(in the rows, 100 means zero)
Families of rows that turns and mirrors carry onto each other, the same ones carrying the whole set onto itself: the rest of each named row's family, in list order:
3 families of 6 rows:
pipo: [ 93,  50,  96, 114, 127,  91, 106,  93, 116, 104,  93, 114,  69,  86, 124,
  89,  79, 112, 106,  95, 110,  87]
pilo: [ 74,  90,  77, 105, 131,  92,  76, 105, 115, 114, 102, 125,  62,  87, 125,
 113,  85,  97, 111,  90,  84,  99]
Binug: [111,  49,  89, 112, 134,  94,  91,  97, 107, 112, 114, 107,  77,  91, 127,
 103,  90, 112, 119,  99, 109,  83]
Renaf: [120,  90, 108, 106, 120, 126,  89, 113, 118,  98,  84,  96,  57,  83, 161,
 127,  71,  94,  80,  84, 115,  84]
poki: [118,  96, 100, 101, 119, 116,  88, 102, 111, 110,  83, 101,  49, 108, 163,
 131,  76,  93,  76,  89, 113,  76]
vufu: [ 97,  86,  76, 103, 139,  93,  68, 122, 116, 115, 112, 132,  59,  87, 120,
 128,  78,  83, 106,  83,  88,  90]
zila: [106,  72,  99,  98, 110,  91,  64,  87, 117, 132,  88,  86,  77,  75, 133,
 124, 102,  95,  87,  62, 105,  98]
zito: [ 95,  70,  90, 114, 121,  91, 109, 133, 121,  97,  74, 121,  55,  96, 117,
 124,  82, 106,  86,  84,  89, 108]
tav: [106,  54,  99, 126, 111, 104, 105, 130, 115,  98,  79, 120,  54,  92, 124,
 138,  76,  97,  93,  78,  94, 100]
tudok: [110,  71,  94,  84, 122,  92,  73,  86, 116, 129,  80,  92,  64,  89, 139,
 133,  86,  86,  88,  52, 106,  79]
Viduk: [122,  78, 118,  84, 101, 105,  87,  92, 104, 121,  97, 112,  67, 100, 132,
 102, 105,  77,  91, 106, 113,  99]
bet: [112,  98, 100, 109, 120, 110,  72, 116, 116, 101,  86,  96,  54,  81, 157,
 124,  72,  91,  65,  83, 116,  86]
kezot: [ 92,  84,  89,  95, 131,  95,  65, 117, 103, 118, 111, 133,  61,  84, 120,
 116,  88,  90, 110,  78,  80, 101]
Gorem: [128,  80, 111,  81, 114,  91, 102,  86, 103, 124,  91,  96,  63, 110, 131,
 116, 106,  77,  85,  98, 104,  95]
nutid: [ 99,  54, 104, 110, 130, 108, 100,  98, 107, 107, 109, 107,  81,  86, 125,
 100,  81, 110, 111, 108, 113,  81]
Rebot: [125,  81, 117,  93, 100,  98,  98,  91, 110, 119,  96, 107,  68,  98, 139,
 105,  92,  79,  76, 105, 114, 115]
fali: [113,  53,  94, 117, 112, 101, 112, 135, 119, 110,  89, 120,  58, 108, 123,
 132,  70, 101,  95,  88, 101, 102]
laref: [107,  72, 104,  94, 108,  93,  60,  93, 115, 119,  87,  86,  69,  85, 126,
 136,  92,  86,  92,  51,  93,  93]

The rest of the family of bet: Binug, vufu, zila, Rebot, fali
The rest of the family of Renaf: tav, Viduk, kezot, nutid, laref

Families of rows that turns and mirrors carry onto each other, the same ones carrying the whole set onto itself: the rest of each named row's family, in list order:
4 families of 8 rows:
natag: [ 92, 128,  90,  94, 107,  95, 108,  99,  87,  94,  98,  89, 118, 126, 101,
 116,  93, 110]
sut: [ 89, 136,  95,  90, 101, 102, 100,  98,  86,  99, 106,  96, 124, 117,  95,
 111,  92, 105]
gal: [104, 104,  80, 135, 100, 115, 100, 133, 106, 110, 116, 104,  95,  81, 102,
 111, 101,  90]
Keme: [ 90, 114,  78, 107,  85, 120,  93, 116, 122, 100,  83,  99,  84,  73,  98,
 116, 104,  90]
beb: [ 93, 125,  96, 126, 112,  80, 113,  93,  94,  90, 111,  95, 107, 127,  98,
 109, 104,  86]
Kag: [109, 101, 106,  94,  97,  93, 101, 105,  91,  87, 102,  68, 119, 107,  76,
 100,  90, 102]
sifo: [123, 107, 105, 113, 112,  74,  85,  86,  89,  86,  99,  84, 112,  99,  95,
 115, 105,  96]
fugek: [101,  88, 103, 101, 109, 110, 104,  97, 112, 106, 112, 121,  78,  70, 101,
 106,  96,  98]
zaf: [100, 135,  96,  94, 105, 101,  98, 107,  81,  95, 101,  94, 110, 116, 109,
 109,  94, 119]
Rodu: [ 97,  86,  88, 107, 120, 110, 105,  96, 111, 102, 109, 117,  86,  68, 107,
 106,  91, 111]
keni: [109, 109, 106, 117, 110,  76,  88,  79,  98,  79,  91,  90, 124,  97,  94,
 111, 104,  91]
Rudat: [ 92,  98,  79, 129,  96, 119,  93, 120, 117, 112, 111, 112,  88,  83, 102,
 109,  94,  98]
sefa: [100, 104,  94, 103, 126,  99, 115, 135, 120,  85,  89, 102,  81,  80,  94,
 104, 106, 104]
raruk: [102, 104, 100, 100, 105,  96, 100, 100,  89,  86, 100,  79, 131, 108,  73,
 102,  86, 108]
Risob: [ 90, 104,  89, 104, 113,  98, 111, 123, 122,  88,  82, 106,  75,  71,  88,
 107, 102, 102]
dori: [104, 101, 107, 101,  97, 101,  96, 103, 102,  79, 104,  76, 121, 106,  73,
  91,  88, 102]
zup: [109, 103, 102, 123, 109,  78,  84,  87,  88,  80,  94,  81, 120, 102,  95,
 116, 100,  97]
lisup: [107, 120,  95, 115, 109,  83, 109,  90, 100,  93, 118,  87, 101, 131,  92,
 111, 104,  83]
tafi: [ 95, 101, 109, 103,  99,  96,  94, 112,  92,  82,  94,  74, 128, 109,  80,
 100,  92, 104]
vir: [101, 128,  87, 121, 111,  79, 103,  87, 103,  84, 108,  92, 111, 127,  86,
 115, 104,  87]
kivus: [106,  98,  86, 127,  93, 117,  95, 124, 112, 114, 112, 111,  83,  87, 101,
 107, 106,  89]
vad: [118, 110, 105, 124, 109,  77,  86,  86,  90,  82,  90,  88, 113,  97, 108,
 110, 104, 102]
pusat: [ 92, 123,  70, 104,  89, 109,  93, 117, 120,  90,  91,  97,  79,  71, 103,
 123, 105,  93]
vedi: [ 97,  89,  98, 102, 117, 117, 112,  84, 111, 104, 113, 115,  88,  71, 103,
 109,  95,  93]
nofav: [100, 119,  85,  96,  81, 112,  98, 115, 123,  98,  91, 102,  79,  75, 100,
 119, 105,  84]
pefi: [108, 131,  92,  87, 102,  94, 102, 104,  86, 103, 105,  88, 117, 122, 101,
 114,  94, 108]
bekoz: [ 99,  97,  73, 135,  94, 123,  98, 113, 112, 108, 112, 101,  89,  82,  95,
 106, 101,  89]
dobal: [102, 102,  98,  97, 114, 101, 115, 129, 115,  93,  84, 107,  72,  78,  90,
 101, 110,  99]
bazi: [ 89,  92,  94, 110, 121, 113, 106,  95, 113, 105, 102, 120,  77,  74,  97,
 106, 100, 102]
Rafod: [ 92, 103,  85,  96, 121, 109, 116, 120, 121,  86,  87,  99,  73,  79,  85,
 102, 108, 104]
gozo: [ 93, 122,  84,  94,  91, 121,  95, 107, 122,  92,  93,  92,  86,  70,  97,
 124, 106,  80]
rup: [100, 131,  93, 120, 103,  87, 112,  85, 103,  85, 116,  93,  98, 124,  85,
 101, 101,  83]

The rest of the family of fugek: Kag, sifo, lisup, kivus, nofav, pefi, dobal
The rest of the family of keni: sut, beb, Rodu, tafi, pusat, bekoz, Rafod

Families of rows that turns and mirrors carry onto each other, the same ones carrying the whole set onto itself: the rest of each named row's family, in list order:
6 families of 6 rows:
Sevi: [ 96, 105,  86, 102,  90,  86, 112,  87, 101,  94,  67, 104, 108,  75,  89,
 109,  91]
paka: [107,  96, 105,  84, 104, 103,  97, 111, 107, 112, 130, 105, 103, 119, 101,
  98, 119]
sefe: [ 96,  89,  78, 112,  76,  94, 124, 100,  98,  85,  80, 105, 110,  84, 101,
 112, 104]
Puve: [ 95, 102,  80, 128,  85,  95, 118,  90,  96,  87,  89,  90, 100,  72,  97,
 100,  97]
tilib: [ 91, 103,  93,  97,  86, 102, 113,  79, 126,  78,  80,  94,  94,  90,  89,
 110,  94]
tis: [113,  93, 114,  89, 114, 115,  97, 109,  97, 116, 122,  88, 103, 112, 109,
 107, 117]
Lubit: [112, 106, 114,  92, 122, 113,  95, 103, 100, 112, 124,  88, 103, 108, 106,
  99, 112]
Safo: [ 95,  90,  84, 105,  82,  88, 110,  91,  97,  98,  69,  96, 106,  74,  92,
 116,  95]
tivav: [ 90,  88,  92, 100,  75, 104, 113,  85, 122,  81,  80,  91,  92,  90,  91,
 117,  98]
Fanir: [102,  95, 102,  95, 118, 109,  93, 119, 110,  99, 121,  94, 112, 118, 110,
 109, 123]
begez: [105, 100, 111, 100, 121, 107,  90, 116, 103,  94, 118, 103,  97, 112,  98,
  88, 127]
lugu: [ 97, 114,  82, 109,  90,  91, 124,  90, 104,  79,  80, 108, 112,  79,  96,
  98,  94]
nata: [106, 109, 116,  81, 125,  94,  83, 102, 105, 107, 116, 105, 100, 112, 102,
  97, 102]
talu: [113, 104, 116,  80, 119, 112,  99, 106, 102, 110, 118,  99, 109, 114, 108,
 102, 115]
niveg: [103, 108, 103,  93, 127, 108,  91, 114, 113,  96, 122,  96, 113, 114, 106,
 101, 118]
muv: [110, 108,  93, 101, 113, 109,  85, 131,  97, 121, 112,  91,  94, 110,  96,
  97, 104]
gebi: [104,  94, 114,  98, 118,  98,  79, 103,  95, 115, 126,  85,  90, 107, 103,
 103, 107]
Lobot: [107, 107, 106,  85, 113, 103,  95, 103, 108, 111, 133, 102, 100, 115,  98,
  90, 113]
riku: [106,  96, 111,  99, 117, 107,  93, 119, 103,  95, 116, 105,  98, 114,  99,
  92, 131]
kug: [ 90,  97,  92, 109,  82, 103, 111,  79, 121,  81,  86,  83,  87,  85,  89,
 112,  95]
Vukuf: [111, 105,  94,  92, 108, 107,  87, 136,  98, 120, 104, 101, 101, 115,  97,
 102, 107]
Pado: [105,  95, 110, 103, 117, 108,  91, 117, 102,  96, 118, 101,  96, 113,  99,
  91, 130]
bur: [ 88,  98,  85, 103,  79,  84, 105,  95,  99,  86,  79,  91, 100,  84, 107,
 116,  75]
Lora: [ 99,  95,  94, 121,  83,  91, 106,  91,  96,  88,  76,  99,  87,  81,  97,
 107,  77]
pivo: [106,  84, 114,  81, 111,  95,  85, 113, 100, 112, 116, 104, 101, 118, 105,
 113, 111]
zod: [ 95, 101,  84, 114,  89,  87, 109,  85,  97,  97,  73,  90, 102,  69,  89,
 110,  91]
Gafi: [ 88, 102,  86, 106,  83,  83, 105,  93,  99,  85,  80,  91, 100,  82, 106,
 111,  73]
bivi: [ 88, 102,  86, 101,  82,  82, 106,  93, 100,  83,  77,  94, 104,  86, 107,
 112,  74]
mado: [112, 117,  94,  94, 117, 106,  87, 130, 101, 117, 106, 101,  98, 111,  96,
  93, 103]
depiz: [100,  89,  94, 111,  78,  91, 109,  96,  97,  87,  71, 108,  93,  89,  98,
 113,  79]
Gedos: [ 98,  92,  75, 119,  86,  87, 114,  91, 100,  93,  84, 104,  93,  76,  92,
 120,  87]
puf: [103, 100, 102, 104, 123, 109,  89, 115, 108, 100, 126,  84, 106, 111, 106,
 103, 119]
nasev: [ 99,  96,  75, 108,  88,  85, 115,  91, 104,  90,  79, 116, 101,  81,  93,
 119,  89]
nilur: [106,  96, 104,  95, 108, 105,  93, 105, 103, 115, 136,  92,  96, 113, 100,
  95, 116]
mose: [ 99, 106,  76, 116,  95,  86, 114,  84, 103,  89,  83, 110,  94,  75,  90,
 113,  85]
tilip: [100, 104,  95, 111,  85,  89, 109,  90, 102,  83,  71, 109,  93,  86,  96,
 104,  73]

The rest of the family of lugu: sefe, Puve, nata, gebi, pivo
The rest of the family of mado: tilib, tivav, muv, kug, Vukuf
The rest of the family of Lubit: tis, talu, Gedos, nasev, mose
The rest of the family of niveg: Fanir, Lora, depiz, puf, tilip

Families of rows that turns and mirrors carry onto each other, the same ones carrying the whole set onto itself: the rest of each named row's family, in list order:
7 families of 4 rows:
Bugi: [131, 116,  86, 105,  99, 119, 108,  94,  87,  99, 106, 106, 104]
Nov: [ 77,  84, 109,  95, 109,  84,  87, 109,  99,  88,  90,  93,  90]
fibu: [122, 112,  85,  99,  89, 125, 117,  90,  94,  98, 109, 108,  98]
fas: [ 76,  81, 103,  84, 117,  93,  95,  99, 105,  88,  88, 101, 102]
viki: [ 76,  79, 105,  95, 103,  90,  81, 110, 108,  94,  91,  88,  96]
giruk: [134, 110,  89,  98,  95, 117, 105,  96,  84, 102, 109, 110,  97]
nav: [128, 114,  89,  99,  96, 129, 107,  96,  93,  98, 107, 106,  93]
sef: [ 76,  88, 113,  89, 114,  87,  95, 102, 106,  88,  85,  95, 104]
relas: [131, 111,  96, 112,  80, 115, 104, 110,  89, 106, 109,  97,  95]
gub: [ 73,  84, 111,  87, 108,  91, 102,  93, 109,  87,  86, 101,  97]
falef: [ 70,  81, 105,  95, 109,  89, 105,  95, 108,  90,  89,  97, 108]
Fut: [132, 101,  91, 109,  89, 118, 101, 104,  89, 105, 119, 105,  90]
pada: [131, 110,  89, 115,  88, 113,  97, 105,  86, 104, 112,  96,  98]
vuleg: [ 82,  81, 113, 100, 107,  81,  82, 110,  99,  96,  88,  90, 100]
tilik: [125, 113,  84, 103,  88, 123, 109,  99,  87, 102, 110, 108,  96]
mav: [125, 103,  92, 113,  80, 118, 105, 105,  89, 102, 120,  99,  91]
sude: [ 73,  93, 107,  89, 107,  89,  99,  98, 105,  87,  80,  93, 108]
Bevak: [129, 112,  92, 100,  94, 118, 121,  99,  87, 102, 106, 108, 101]
ges: [ 81,  80, 114,  95, 109,  83,  91, 104, 108,  93,  87,  91, 103]
fazet: [ 82,  91, 108,  84, 117,  88,  94,  95, 105,  91,  78, 100, 107]
Deti: [ 77,  78, 111,  99, 100,  78,  95, 106, 103,  96,  88,  91, 104]
movit: [ 70,  83, 109, 102,  99,  88,  94, 104, 110,  91,  90,  88, 103]
tufo: [ 75,  79, 114,  96,  98,  84,  91, 104, 108,  91,  92,  93,  92]
viza: [128, 106,  85, 108,  83, 121, 105, 104,  87, 105, 113, 103,  93]
vudav: [134, 112,  94, 105,  87, 116,  95, 105,  85, 104, 108, 101,  90]
Zegam: [122, 112,  96, 112,  82, 118, 106, 105,  84, 101, 117, 100, 102]
Zir: [ 83,  80, 103,  89, 113,  85,  93,  96, 111,  92,  80,  99,  97]
Pok: [130, 109,  89, 106,  86, 123, 113,  92,  94, 105, 108, 105, 107]

The rest of the family of pada: Bugi, gub, tufo
The rest of the family of Deti: nav, Fut, sude
The rest of the family of vuleg: fibu, mav, fazet
The rest of the family of giruk: falef, movit, vudav
The rest of the family of ges: sef, tilik, viza

